128 stands for zero in the data rows.
Some points, one per row:
{156, 114, 175, 160, 160, 132, 87, 71, 83, 139, 126, 85, 84, 105, 172, 108, 141, 101, 134, 125, 90, 150, 140, 139}
{227, 86, 133, 78, 146, 118, 139, 158, 134, 102, 112, 131, 139, 204, 91, 148, 102, 187, 82, 152, 158, 62, 88, 68}
{150, 59, 111, 93, 93, 45, 133, 144, 202, 134, 136, 190, 205, 208, 99, 122, 122, 171, 116, 123, 179, 81, 57, 115}
{109, 169, 80, 94, 138, 74, 171, 156, 151, 94, 107, 148, 170, 108, 108, 140, 96, 152, 114, 110, 128, 154, 118, 111}
{101, 198, 113, 135, 116, 77, 203, 185, 205, 144, 147, 204, 161, 105, 108, 208, 141, 49, 164, 146, 186, 136, 184, 138}
{118, 96, 128, 71, 91, 166, 71, 59, 107, 95, 98, 107, 153, 120, 63, 110, 89, 91, 71, 106, 97, 78, 71, 81}
{150, 129, 168, 176, 155, 150, 86, 104, 119, 173, 167, 122, 100, 111, 179, 116, 185, 122, 148, 86, 93, 143, 176, 169}
{102, 170, 54, 72, 167, 166, 188, 170, 98, 84, 83, 106, 130, 107, 68, 168, 85, 100, 63, 117, 156, 135, 131, 101}
{130, 90, 142, 151, 127, 90, 108, 112, 160, 163, 159, 168, 136, 153, 149, 97, 159, 141, 156, 127, 132, 96, 126, 169}
{130, 158, 131, 182, 100, 173, 138, 149, 151, 171, 170, 150, 109, 108, 149, 130, 160, 181, 177, 146, 101, 134, 166, 152}
{117, 95, 111, 143, 98, 127, 101, 120, 182, 154, 155, 181, 123, 145, 133, 97, 152, 146, 169, 150, 126, 77, 131, 150}
{101, 190, 59, 61, 158, 130, 196, 141, 129, 111, 119, 123, 180, 113, 65, 194, 105, 61, 72, 102, 167, 158, 120, 118}
{92, 104, 139, 134, 108, 125, 89, 78, 135, 136, 140, 138, 161, 114, 117, 86, 136, 96, 136, 101, 95, 124, 94, 142}
{100, 161, 82, 80, 121, 76, 143, 144, 174, 114, 129, 165, 193, 109, 87, 142, 116, 127, 104, 81, 125, 143, 117, 117}
{147, 86, 173, 73, 109, 135, 59, 51, 92, 72, 71, 77, 101, 113, 89, 115, 67, 96, 72, 151, 105, 83, 90, 62}
{106, 80, 111, 102, 78, 49, 79, 75, 174, 128, 132, 177, 208, 126, 91, 114, 110, 104, 100, 83, 117, 94, 60, 110}
{137, 128, 154, 196, 153, 156, 93, 119, 110, 171, 166, 93, 86, 100, 187, 101, 174, 108, 162, 154, 74, 158, 149, 175}
{115, 104, 137, 107, 100, 100, 88, 59, 133, 96, 94, 127, 163, 101, 95, 99, 84, 83, 101, 101, 90, 109, 78, 94}
{99, 150, 85, 100, 114, 147, 116, 134, 102, 81, 81, 96, 137, 111, 80, 108, 74, 169, 101, 105, 96, 124, 106, 98}
{99, 155, 90, 91, 121, 165, 139, 148, 89, 82, 86, 97, 126, 118, 74, 125, 88, 183, 81, 99, 101, 111, 124, 95}
{120, 129, 115, 112, 128, 134, 107, 79, 82, 52, 48, 92, 88, 106, 138, 102, 60, 123, 113, 147, 80, 133, 91, 78}
{102, 150, 93, 110, 106, 146, 118, 134, 89, 81, 84, 98, 117, 108, 81, 120, 80, 176, 91, 111, 95, 106, 122, 91}
{96, 65, 165, 158, 107, 159, 127, 137, 97, 181, 178, 103, 85, 194, 207, 55, 188, 176, 198, 202, 166, 127, 124, 210}
{98, 171, 96, 89, 126, 82, 164, 143, 162, 113, 124, 157, 185, 103, 87, 171, 111, 86, 109, 100, 155, 142, 121, 116}
{129, 120, 93, 92, 126, 117, 129, 142, 110, 75, 81, 109, 133, 139, 99, 125, 79, 169, 93, 134, 122, 119, 95, 87}
{94, 102, 108, 127, 98, 51, 68, 67, 209, 136, 153, 219, 167, 112, 120, 97, 135, 89, 144, 90, 84, 89, 116, 128}
{149, 149, 158, 155, 144, 153, 111, 127, 91, 152, 151, 94, 109, 101, 150, 123, 159, 158, 123, 74, 88, 165, 172, 148}
{99, 185, 98, 97, 126, 39, 186, 159, 205, 134, 141, 202, 198, 104, 108, 186, 124, 104, 136, 101, 170, 150, 143, 128}
{151, 189, 198, 193, 90, 148, 204, 207, 84, 187, 176, 93, 86, 104, 199, 202, 199, 51, 165, 110, 189, 222, 231, 166}
{112, 66, 135, 120, 86, 174, 123, 133, 138, 162, 168, 141, 104, 203, 156, 74, 158, 178, 213, 193, 171, 71, 109, 189}
{129, 129, 166, 184, 130, 176, 111, 132, 105, 178, 175, 111, 87, 103, 186, 122, 183, 90, 176, 127, 110, 159, 170, 171}
{122, 169, 117, 160, 86, 113, 147, 153, 181, 147, 165, 191, 133, 103, 128, 126, 138, 171, 163, 125, 111, 119, 167, 134}
{97, 149, 101, 94, 89, 32, 121, 132, 202, 131, 140, 200, 206, 98, 101, 108, 125, 168, 129, 67, 90, 134, 114, 123}
{145, 147, 165, 192, 139, 152, 104, 127, 102, 178, 172, 108, 84, 110, 187, 128, 177, 165, 159, 146, 84, 184, 167, 164}
{98, 113, 115, 123, 94, 86, 100, 110, 190, 148, 159, 184, 150, 128, 130, 92, 142, 135, 162, 117, 104, 94, 126, 147}
{132, 110, 119, 93, 108, 166, 99, 109, 99, 80, 95, 96, 126, 131, 77, 115, 88, 148, 96, 103, 109, 86, 94, 86}
{164, 155, 182, 180, 134, 164, 126, 141, 109, 185, 170, 113, 92, 106, 175, 144, 181, 179, 154, 82, 100, 174, 207, 165}
{134, 135, 126, 125, 92, 135, 124, 129, 152, 129, 138, 156, 132, 116, 108, 127, 120, 154, 123, 123, 117, 95, 134, 110}
{96, 65, 151, 152, 103, 171, 120, 122, 103, 175, 175, 124, 93, 181, 177, 59, 170, 167, 214, 218, 164, 115, 108, 198}
{93, 187, 84, 75, 135, 45, 204, 163, 191, 136, 143, 185, 206, 108, 91, 190, 120, 64, 111, 98, 168, 172, 131, 127}
{110, 175, 120, 177, 120, 148, 163, 171, 159, 167, 157, 165, 111, 102, 151, 177, 161, 83, 174, 161, 160, 149, 172, 145}
{136, 177, 168, 213, 110, 142, 169, 171, 97, 183, 171, 91, 88, 104, 195, 189, 185, 102, 171, 161, 166, 214, 190, 160}
{109, 99, 108, 100, 84, 29, 92, 101, 197, 130, 141, 201, 206, 132, 99, 113, 121, 128, 126, 92, 118, 93, 85, 120}
{158, 159, 161, 133, 167, 162, 156, 145, 107, 159, 156, 102, 125, 106, 145, 177, 165, 136, 113, 55, 129, 187, 191, 153}
{89, 130, 112, 109, 93, 119, 88, 87, 141, 104, 110, 133, 167, 100, 78, 95, 102, 117, 115, 76, 82, 103, 102, 110}
{129, 67, 178, 125, 120, 146, 111, 124, 89, 144, 139, 89, 99, 192, 152, 82, 156, 165, 124, 132, 160, 97, 129, 166}
{166, 49, 125, 149, 87, 128, 174, 189, 179, 154, 158, 193, 129, 255, 120, 91, 142, 255, 202, 203, 215, 34, 102, 188}
{110, 139, 58, 109, 191, 99, 169, 162, 128, 94, 89, 134, 117, 134, 114, 151, 98, 102, 104, 165, 162, 117, 126, 118}
{100, 170, 65, 61, 135, 118, 185, 148, 138, 106, 115, 136, 185, 116, 60, 172, 99, 91, 81, 86, 150, 154, 112, 115}
{116, 92, 139, 128, 112, 126, 71, 66, 145, 119, 117, 152, 114, 116, 130, 101, 114, 92, 146, 146, 97, 83, 111, 121}
{112, 122, 124, 126, 90, 117, 121, 111, 153, 136, 143, 150, 169, 119, 111, 136, 127, 93, 130, 124, 135, 122, 110, 118}
{117, 83, 104, 87, 82, 59, 86, 88, 176, 116, 136, 165, 215, 146, 88, 118, 115, 115, 95, 94, 130, 97, 64, 108}
{126, 109, 158, 186, 154, 162, 89, 108, 110, 174, 175, 102, 92, 107, 183, 92, 171, 93, 186, 164, 92, 146, 136, 173}
{99, 107, 126, 95, 86, 107, 78, 47, 139, 96, 105, 129, 155, 109, 85, 98, 93, 90, 95, 98, 87, 106, 79, 94}
{110, 98, 118, 114, 86, 78, 113, 94, 177, 121, 131, 179, 198, 145, 85, 100, 118, 128, 118, 87, 116, 93, 76, 122}
{170, 53, 115, 131, 95, 114, 164, 179, 193, 159, 149, 188, 139, 255, 117, 84, 151, 248, 196, 195, 211, 31, 98, 182}
{211, 58, 132, 55, 119, 137, 144, 162, 128, 110, 115, 128, 174, 224, 68, 145, 102, 199, 56, 136, 182, 61, 45, 67}
{97, 120, 112, 117, 92, 33, 109, 72, 204, 135, 145, 202, 194, 99, 108, 96, 129, 93, 122, 63, 77, 113, 106, 119}
{118, 92, 117, 98, 92, 64, 92, 81, 156, 103, 111, 156, 168, 136, 99, 111, 102, 110, 108, 119, 116, 90, 81, 102}
{131, 149, 135, 190, 117, 179, 102, 131, 126, 164, 165, 138, 94, 103, 159, 120, 160, 167, 165, 148, 92, 142, 157, 156}
{97, 102, 110, 114, 89, 76, 114, 100, 184, 140, 146, 187, 179, 144, 102, 89, 136, 129, 147, 100, 109, 91, 100, 140}
{101, 88, 113, 111, 87, 65, 73, 82, 185, 130, 138, 183, 186, 132, 97, 105, 121, 101, 126, 94, 105, 88, 77, 122}
{114, 141, 89, 128, 161, 165, 115, 131, 88, 46, 32, 89, 84, 102, 173, 108, 50, 168, 131, 155, 85, 171, 99, 71}
{128, 73, 102, 97, 80, 44, 94, 100, 192, 127, 135, 192, 210, 159, 97, 114, 119, 122, 113, 98, 132, 78, 72, 103}
{96, 75, 164, 162, 117, 149, 120, 135, 90, 189, 171, 104, 81, 180, 196, 55, 183, 163, 187, 189, 158, 127, 130, 213}
{121, 183, 35, 93, 255, 103, 177, 152, 110, 81, 80, 103, 134, 103, 94, 199, 86, 114, 81, 157, 180, 153, 129, 103}
{117, 174, 127, 181, 85, 147, 182, 179, 144, 163, 159, 147, 113, 106, 154, 158, 157, 124, 188, 156, 137, 157, 174, 151}
{95, 87, 142, 131, 97, 167, 111, 106, 106, 143, 148, 117, 113, 152, 138, 76, 142, 145, 169, 170, 132, 107, 103, 160}
{115, 167, 51, 115, 191, 119, 174, 175, 86, 62, 48, 85, 99, 107, 118, 157, 66, 148, 97, 175, 138, 152, 125, 85}
{150, 153, 171, 168, 118, 135, 152, 146, 88, 137, 120, 88, 86, 99, 173, 141, 142, 119, 139, 123, 107, 182, 166, 134}
{106, 136, 87, 132, 171, 133, 140, 148, 92, 101, 93, 93, 94, 116, 142, 128, 107, 135, 132, 174, 134, 144, 122, 125}
{121, 174, 134, 202, 87, 176, 187, 189, 111, 166, 160, 117, 93, 105, 174, 163, 168, 116, 198, 178, 141, 177, 176, 156}
{93, 205, 75, 86, 179, 33, 201, 179, 198, 127, 146, 189, 205, 100, 108, 240, 122, 92, 125, 132, 225, 181, 143, 128}
{137, 116, 159, 195, 167, 152, 86, 117, 92, 182, 171, 98, 88, 106, 187, 101, 182, 98, 170, 152, 75, 164, 148, 175}
{89, 103, 113, 92, 76, 96, 73, 50, 164, 114, 130, 148, 193, 110, 71, 99, 111, 92, 95, 66, 91, 109, 67, 104}
{112, 67, 119, 142, 90, 92, 114, 126, 192, 145, 151, 197, 148, 178, 117, 92, 145, 156, 179, 137, 142, 52, 107, 156}
{255, 63, 180, 71, 171, 121, 138, 157, 86, 62, 69, 88, 96, 229, 102, 177, 72, 194, 58, 207, 180, 62, 63, 34}
{115, 132, 108, 113, 125, 164, 102, 83, 84, 67, 56, 90, 103, 101, 126, 99, 67, 120, 110, 128, 75, 132, 93, 79}
{104, 140, 88, 111, 123, 99, 114, 119, 118, 79, 80, 121, 137, 104, 106, 114, 84, 142, 103, 119, 95, 131, 106, 96}
{128, 42, 127, 145, 88, 174, 164, 170, 137, 163, 174, 143, 97, 255, 159, 66, 163, 236, 212, 227, 207, 68, 108, 213}
{91, 151, 90, 89, 98, 159, 111, 130, 111, 95, 102, 104, 163, 111, 58, 105, 84, 170, 100, 79, 91, 117, 100, 103}
{131, 152, 136, 203, 108, 178, 121, 138, 131, 167, 168, 134, 91, 103, 164, 123, 174, 177, 162, 152, 91, 140, 158, 151}
{124, 104, 170, 89, 103, 144, 74, 43, 98, 74, 71, 95, 111, 113, 83, 106, 77, 83, 76, 137, 94, 73, 98, 77}
{164, 175, 194, 195, 113, 146, 171, 183, 83, 183, 173, 90, 86, 109, 191, 159, 190, 142, 157, 105, 130, 217, 212, 164}
Here are 24 more points, each followed by its number:
{178, 155, 199, 179, 160, 185, 115, 131, 91, 182, 172, 90, 83, 105, 182, 143, 192, 168, 137, 68, 90, 180, 213, 169} 0
{99, 154, 124, 166, 114, 153, 160, 161, 156, 163, 159, 166, 113, 118, 152, 167, 159, 84, 192, 175, 177, 131, 156, 155} 1
{129, 123, 152, 168, 149, 112, 91, 96, 133, 175, 168, 137, 114, 101, 170, 101, 178, 94, 160, 101, 83, 143, 155, 167} 2
{255, 51, 207, 102, 221, 125, 167, 191, 81, 54, 38, 84, 89, 255, 134, 195, 60, 228, 75, 234, 200, 81, 56, 22} 3
{200, 131, 140, 155, 119, 169, 171, 182, 104, 140, 139, 99, 102, 163, 146, 160, 145, 171, 138, 182, 160, 128, 139, 111} 4
{112, 173, 63, 99, 193, 130, 167, 148, 133, 116, 106, 133, 129, 101, 91, 169, 106, 86, 88, 123, 155, 123, 145, 117} 5
{97, 54, 179, 148, 121, 148, 159, 154, 86, 194, 167, 91, 82, 250, 200, 30, 195, 215, 182, 149, 192, 128, 151, 239} 6
{111, 87, 114, 81, 91, 82, 75, 66, 164, 116, 129, 162, 207, 129, 76, 107, 108, 110, 89, 82, 114, 92, 71, 101} 7
{88, 172, 77, 67, 118, 154, 171, 158, 121, 99, 119, 117, 159, 102, 68, 144, 108, 151, 82, 88, 135, 128, 115, 103} 8
{101, 169, 113, 128, 93, 123, 162, 158, 144, 139, 140, 134, 158, 105, 115, 146, 134, 136, 136, 111, 128, 160, 130, 122} 9
{95, 142, 96, 122, 120, 150, 121, 134, 130, 111, 113, 128, 122, 104, 107, 113, 110, 153, 108, 110, 96, 108, 134, 109} 10
{156, 85, 159, 119, 125, 109, 74, 67, 124, 75, 72, 122, 129, 133, 130, 115, 76, 105, 109, 150, 119, 116, 64, 71} 11
{105, 127, 135, 161, 92, 117, 121, 135, 157, 164, 159, 162, 123, 129, 145, 130, 154, 92, 190, 149, 141, 110, 145, 155} 12
{99, 152, 106, 86, 84, 109, 105, 109, 154, 113, 119, 143, 194, 100, 72, 104, 100, 155, 113, 58, 82, 128, 89, 105} 13
{158, 133, 170, 195, 166, 149, 88, 110, 98, 180, 172, 94, 85, 101, 188, 120, 192, 121, 147, 123, 79, 171, 170, 166} 14
{99, 147, 96, 95, 101, 128, 125, 134, 124, 101, 114, 126, 167, 106, 75, 115, 97, 172, 100, 80, 91, 122, 110, 105} 15
{99, 160, 108, 115, 89, 61, 129, 130, 198, 144, 147, 209, 181, 110, 108, 120, 131, 170, 137, 85, 99, 119, 142, 127} 16
{182, 131, 203, 174, 203, 184, 88, 105, 86, 197, 175, 88, 88, 99, 192, 113, 206, 123, 133, 27, 79, 171, 226, 180} 17
{109, 108, 114, 117, 88, 133, 111, 118, 142, 107, 115, 139, 147, 151, 81, 96, 109, 160, 133, 113, 121, 78, 104, 124} 18
{92, 117, 115, 112, 88, 35, 106, 81, 204, 142, 142, 205, 192, 94, 107, 93, 121, 99, 128, 67, 79, 102, 107, 136} 19
{109, 136, 100, 101, 134, 134, 121, 91, 85, 60, 55, 85, 93, 110, 120, 113, 68, 123, 99, 147, 92, 122, 109, 83} 20
{123, 115, 147, 93, 114, 134, 87, 44, 83, 69, 69, 86, 101, 104, 98, 93, 69, 80, 74, 135, 91, 85, 103, 64} 21
{124, 139, 94, 132, 143, 157, 108, 98, 74, 50, 33, 79, 80, 100, 158, 100, 55, 133, 125, 148, 73, 157, 91, 74} 22
{95, 200, 64, 67, 210, 57, 201, 169, 178, 122, 136, 179, 206, 109, 99, 237, 118, 113, 102, 130, 231, 186, 134, 117} 23
Which of these numbered points is nearest to each point below by angle, seen from the average point of the first points? Its number follows each.
{110, 170, 97, 133, 112, 158, 176, 159, 150, 136, 139, 152, 133, 101, 109, 155, 128, 125, 139, 134, 141, 137, 156, 129} > 9
{94, 175, 73, 79, 142, 169, 175, 165, 108, 87, 95, 90, 136, 113, 77, 154, 90, 150, 71, 117, 133, 121, 126, 108} > 8
{128, 135, 108, 124, 139, 136, 103, 94, 80, 43, 38, 96, 81, 105, 159, 103, 52, 138, 122, 156, 80, 156, 84, 77} > 22
{178, 159, 206, 186, 132, 157, 150, 169, 85, 187, 178, 89, 74, 109, 194, 167, 197, 169, 151, 62, 123, 203, 227, 175} > 0
{105, 129, 112, 128, 118, 167, 106, 119, 108, 122, 125, 115, 123, 105, 108, 109, 111, 145, 128, 116, 93, 114, 121, 128} > 10
{105, 57, 144, 135, 89, 173, 151, 156, 106, 174, 164, 119, 89, 236, 177, 50, 173, 204, 214, 231, 188, 98, 105, 202} > 6
{255, 55, 203, 101, 196, 120, 154, 170, 83, 56, 45, 85, 94, 234, 124, 182, 63, 209, 77, 228, 187, 85, 61, 26} > 3
{121, 96, 215, 162, 195, 182, 68, 126, 87, 188, 174, 85, 81, 130, 186, 67, 204, 101, 134, 45, 101, 142, 198, 201} > 17
{94, 73, 182, 146, 122, 163, 122, 120, 121, 173, 166, 128, 93, 184, 166, 46, 179, 160, 163, 106, 153, 106, 171, 208} > 6
{255, 51, 227, 134, 246, 160, 152, 187, 80, 42, 35, 84, 82, 255, 163, 192, 46, 222, 104, 239, 196, 110, 41, 18} > 3
{106, 131, 135, 128, 83, 150, 127, 99, 145, 119, 125, 132, 150, 112, 93, 120, 121, 100, 123, 97, 98, 111, 118, 118} > 13
{99, 116, 105, 112, 94, 122, 84, 89, 145, 105, 115, 143, 166, 111, 83, 105, 101, 122, 124, 84, 90, 101, 101, 106} > 13
{255, 52, 205, 104, 240, 122, 171, 195, 83, 51, 47, 88, 82, 255, 136, 209, 67, 241, 74, 246, 221, 73, 46, 18} > 3
{95, 68, 188, 162, 122, 143, 120, 135, 85, 180, 175, 88, 89, 204, 196, 47, 195, 178, 166, 125, 169, 128, 159, 223} > 6
{99, 182, 68, 63, 142, 134, 182, 146, 128, 109, 117, 125, 178, 110, 65, 174, 105, 100, 75, 94, 152, 151, 116, 116} > 8
{90, 170, 96, 70, 112, 149, 158, 164, 121, 102, 108, 121, 174, 111, 72, 136, 102, 172, 80, 76, 117, 141, 106, 112} > 8
{99, 113, 124, 152, 119, 156, 69, 81, 153, 163, 152, 158, 116, 106, 146, 90, 162, 86, 178, 139, 88, 81, 139, 163} > 2
{103, 192, 85, 78, 146, 37, 208, 170, 193, 129, 142, 188, 206, 107, 100, 214, 121, 61, 110, 110, 198, 167, 132, 123} > 23
{97, 129, 107, 113, 101, 164, 93, 101, 96, 79, 100, 91, 121, 100, 84, 94, 87, 144, 121, 87, 87, 105, 114, 102} > 10
{106, 155, 98, 100, 89, 32, 131, 133, 211, 144, 150, 211, 193, 103, 115, 126, 129, 176, 141, 78, 105, 127, 135, 130} > 16
{94, 166, 83, 83, 114, 162, 146, 163, 115, 93, 100, 108, 151, 111, 73, 128, 84, 175, 85, 84, 117, 124, 111, 102} > 8
{117, 149, 107, 148, 91, 109, 110, 132, 185, 155, 158, 185, 140, 99, 125, 109, 152, 167, 151, 114, 83, 114, 160, 144} > 16
{130, 193, 16, 98, 255, 125, 204, 177, 87, 60, 56, 91, 96, 104, 101, 216, 70, 60, 71, 194, 197, 157, 149, 97} > 5
{100, 135, 110, 106, 98, 87, 125, 121, 182, 136, 150, 178, 179, 117, 114, 112, 133, 145, 149, 102, 115, 122, 117, 140} > 16
{145, 137, 163, 200, 146, 153, 102, 105, 100, 175, 173, 105, 86, 103, 187, 113, 177, 129, 146, 138, 81, 164, 163, 170} > 14
{217, 81, 179, 112, 168, 131, 110, 132, 90, 105, 99, 92, 90, 170, 137, 142, 112, 149, 95, 165, 143, 96, 109, 90} > 3
{94, 164, 87, 70, 141, 135, 162, 108, 132, 100, 110, 125, 180, 104, 64, 165, 99, 69, 76, 99, 150, 148, 100, 110} > 8
{117, 105, 138, 83, 97, 164, 75, 50, 96, 89, 101, 99, 146, 106, 64, 94, 90, 79, 78, 95, 89, 91, 88, 83} > 21
Here are 24 other points, each followed by its number:
{95, 200, 52, 56, 225, 97, 203, 151, 151, 118, 129, 150, 204, 113, 73, 233, 106, 107, 80, 122, 228, 187, 125, 121} 0
{183, 142, 99, 64, 183, 126, 195, 164, 126, 93, 97, 120, 159, 172, 69, 201, 94, 128, 64, 143, 196, 129, 93, 86} 1
{90, 98, 110, 109, 91, 38, 73, 76, 214, 135, 145, 216, 197, 120, 121, 106, 122, 95, 144, 81, 94, 75, 101, 134} 2
{121, 205, 129, 168, 159, 140, 198, 189, 85, 137, 134, 92, 89, 106, 162, 230, 145, 91, 138, 163, 210, 204, 200, 137} 3
{145, 171, 163, 215, 91, 148, 181, 183, 94, 177, 169, 96, 77, 101, 199, 159, 190, 127, 173, 149, 144, 218, 189, 155} 4
{85, 132, 116, 94, 91, 122, 95, 95, 140, 109, 119, 137, 185, 100, 71, 95, 98, 123, 107, 61, 77, 124, 87, 107} 5
{113, 196, 31, 78, 245, 153, 206, 167, 98, 92, 80, 93, 120, 101, 74, 203, 86, 55, 55, 145, 190, 135, 144, 104} 6
{94, 61, 199, 151, 121, 162, 140, 149, 96, 186, 172, 88, 76, 223, 189, 24, 202, 195, 169, 114, 179, 129, 172, 229} 7
{129, 131, 144, 150, 124, 137, 104, 68, 91, 95, 85, 93, 85, 105, 156, 99, 94, 115, 116, 153, 82, 146, 116, 98} 8
{201, 99, 145, 77, 138, 119, 133, 148, 108, 82, 81, 110, 128, 169, 99, 156, 81, 182, 75, 149, 155, 89, 85, 66} 9
{118, 171, 104, 176, 129, 169, 182, 187, 116, 121, 113, 119, 94, 104, 159, 160, 117, 112, 164, 185, 147, 171, 154, 126} 10
{127, 95, 123, 102, 99, 130, 92, 89, 144, 120, 134, 147, 158, 128, 95, 115, 120, 116, 106, 101, 100, 87, 95, 105} 11
{124, 201, 183, 208, 91, 155, 208, 208, 94, 175, 173, 94, 82, 106, 198, 227, 188, 96, 183, 180, 223, 227, 212, 158} 12
{151, 137, 160, 199, 138, 151, 103, 117, 95, 173, 163, 101, 90, 107, 189, 116, 185, 144, 141, 145, 78, 173, 166, 166} 13
{108, 158, 124, 155, 84, 106, 144, 149, 185, 153, 150, 176, 142, 107, 134, 136, 154, 116, 164, 124, 112, 121, 159, 137} 14
{92, 181, 96, 96, 129, 31, 202, 173, 203, 133, 145, 197, 200, 110, 102, 193, 131, 68, 130, 111, 188, 159, 150, 129} 15
{108, 109, 127, 82, 92, 128, 73, 62, 132, 104, 121, 121, 180, 106, 66, 107, 94, 89, 75, 75, 87, 94, 68, 92} 16
{226, 80, 133, 81, 145, 121, 137, 149, 133, 105, 109, 132, 139, 211, 93, 145, 103, 172, 80, 157, 163, 50, 82, 69} 17
{98, 198, 94, 107, 143, 36, 201, 168, 213, 144, 140, 211, 188, 99, 116, 218, 128, 68, 143, 119, 198, 151, 161, 130} 18
{105, 73, 215, 147, 159, 191, 91, 130, 95, 194, 182, 83, 80, 166, 180, 44, 201, 131, 137, 53, 138, 131, 193, 207} 19
{98, 160, 87, 83, 121, 100, 144, 147, 139, 106, 113, 139, 179, 109, 83, 132, 103, 153, 100, 96, 108, 135, 110, 112} 20
{98, 159, 89, 75, 105, 103, 140, 147, 154, 111, 124, 152, 187, 106, 78, 129, 114, 167, 96, 74, 114, 137, 110, 116} 21
{105, 118, 116, 147, 144, 156, 102, 119, 106, 134, 121, 107, 87, 112, 153, 108, 131, 112, 154, 169, 106, 125, 128, 143} 22
{118, 92, 127, 100, 93, 132, 93, 78, 137, 108, 122, 135, 149, 137, 85, 95, 110, 114, 113, 116, 115, 73, 97, 110} 23
Which of these numbered points is nearest to each point below by angle, seen from the average point of the first points? Its number follows each.
{108, 167, 75, 115, 142, 114, 149, 155, 133, 100, 93, 133, 125, 111, 97, 137, 94, 159, 106, 122, 114, 122, 141, 109} > 20
{123, 192, 170, 222, 91, 141, 206, 205, 97, 181, 175, 93, 85, 108, 195, 227, 184, 81, 189, 188, 216, 226, 208, 154} > 12
{105, 133, 91, 116, 120, 100, 101, 119, 135, 96, 96, 129, 135, 111, 95, 117, 91, 153, 110, 114, 102, 109, 114, 102} > 20
{90, 105, 111, 113, 96, 44, 79, 64, 214, 137, 147, 212, 189, 101, 116, 100, 132, 94, 139, 88, 82, 93, 105, 133} > 2
{120, 184, 32, 100, 248, 144, 191, 180, 85, 68, 63, 94, 111, 113, 98, 189, 69, 87, 75, 159, 173, 153, 131, 95} > 6
{147, 80, 162, 74, 109, 146, 67, 63, 92, 76, 72, 91, 109, 125, 83, 121, 82, 105, 66, 133, 115, 53, 87, 69} > 23
{104, 197, 66, 57, 206, 92, 203, 157, 158, 103, 116, 154, 201, 104, 76, 223, 97, 77, 75, 121, 214, 182, 113, 114} > 0
{133, 146, 149, 169, 111, 161, 143, 135, 121, 118, 116, 131, 99, 115, 142, 153, 114, 89, 161, 174, 142, 140, 143, 106} > 10
{142, 82, 123, 75, 93, 137, 84, 84, 125, 106, 119, 127, 173, 140, 74, 131, 104, 124, 74, 97, 117, 82, 67, 85} > 11
{136, 93, 136, 165, 90, 171, 169, 170, 125, 166, 168, 131, 89, 216, 169, 93, 167, 214, 203, 211, 181, 107, 133, 189} > 7
{104, 135, 112, 117, 89, 39, 95, 104, 205, 148, 154, 213, 179, 112, 114, 95, 140, 130, 142, 70, 85, 108, 126, 134} > 2
{107, 81, 117, 128, 95, 79, 84, 105, 204, 142, 157, 210, 149, 149, 114, 100, 145, 121, 166, 126, 130, 59, 102, 156} > 2
{115, 125, 116, 97, 112, 154, 90, 83, 93, 82, 90, 95, 129, 104, 72, 104, 85, 115, 86, 107, 91, 101, 103, 84} > 16
{106, 177, 50, 90, 187, 151, 186, 177, 86, 78, 79, 97, 122, 118, 78, 170, 76, 95, 65, 133, 155, 131, 134, 98} > 6
{98, 125, 104, 106, 93, 31, 104, 100, 212, 131, 145, 206, 193, 117, 108, 121, 127, 99, 130, 87, 120, 111, 111, 123} > 2
{135, 115, 128, 92, 96, 122, 121, 126, 153, 113, 119, 146, 160, 138, 85, 140, 109, 122, 94, 112, 134, 90, 111, 96} > 11
{119, 113, 119, 155, 92, 104, 117, 135, 172, 158, 157, 171, 129, 139, 146, 117, 155, 137, 173, 145, 130, 100, 132, 151} > 14
{135, 123, 123, 117, 137, 141, 95, 76, 76, 52, 41, 85, 84, 105, 140, 103, 58, 119, 110, 155, 84, 136, 87, 73} > 8
{121, 114, 126, 137, 138, 160, 84, 67, 108, 82, 75, 110, 89, 111, 162, 94, 86, 102, 147, 156, 81, 138, 102, 97} > 8
{124, 191, 171, 220, 94, 138, 204, 206, 97, 179, 177, 94, 82, 108, 195, 226, 186, 84, 191, 194, 217, 224, 210, 155} > 12
{135, 161, 151, 156, 133, 138, 155, 139, 142, 128, 118, 145, 108, 118, 139, 187, 118, 86, 159, 181, 180, 138, 147, 108} > 3
{97, 128, 98, 97, 93, 97, 127, 137, 169, 126, 137, 170, 185, 126, 99, 117, 116, 162, 126, 88, 123, 112, 102, 126} > 21
{110, 189, 132, 193, 90, 182, 201, 195, 137, 167, 161, 139, 105, 109, 163, 196, 163, 66, 204, 183, 172, 161, 183, 144} > 12
{108, 179, 23, 98, 245, 122, 201, 185, 85, 63, 53, 88, 90, 106, 112, 186, 72, 69, 76, 178, 164, 154, 139, 93} > 6
{99, 138, 113, 108, 101, 98, 93, 105, 133, 96, 99, 135, 133, 106, 89, 104, 91, 154, 134, 101, 81, 99, 125, 99} > 5
{96, 113, 113, 106, 99, 87, 105, 68, 156, 111, 130, 154, 210, 105, 80, 101, 105, 96, 106, 68, 81, 115, 73, 107} > 5
{111, 87, 211, 163, 168, 163, 95, 113, 93, 185, 180, 92, 78, 145, 202, 55, 200, 121, 143, 76, 123, 147, 178, 215} > 19
{150, 135, 161, 197, 142, 157, 101, 113, 98, 172, 165, 100, 89, 105, 186, 115, 183, 137, 144, 149, 78, 168, 162, 165} > 13
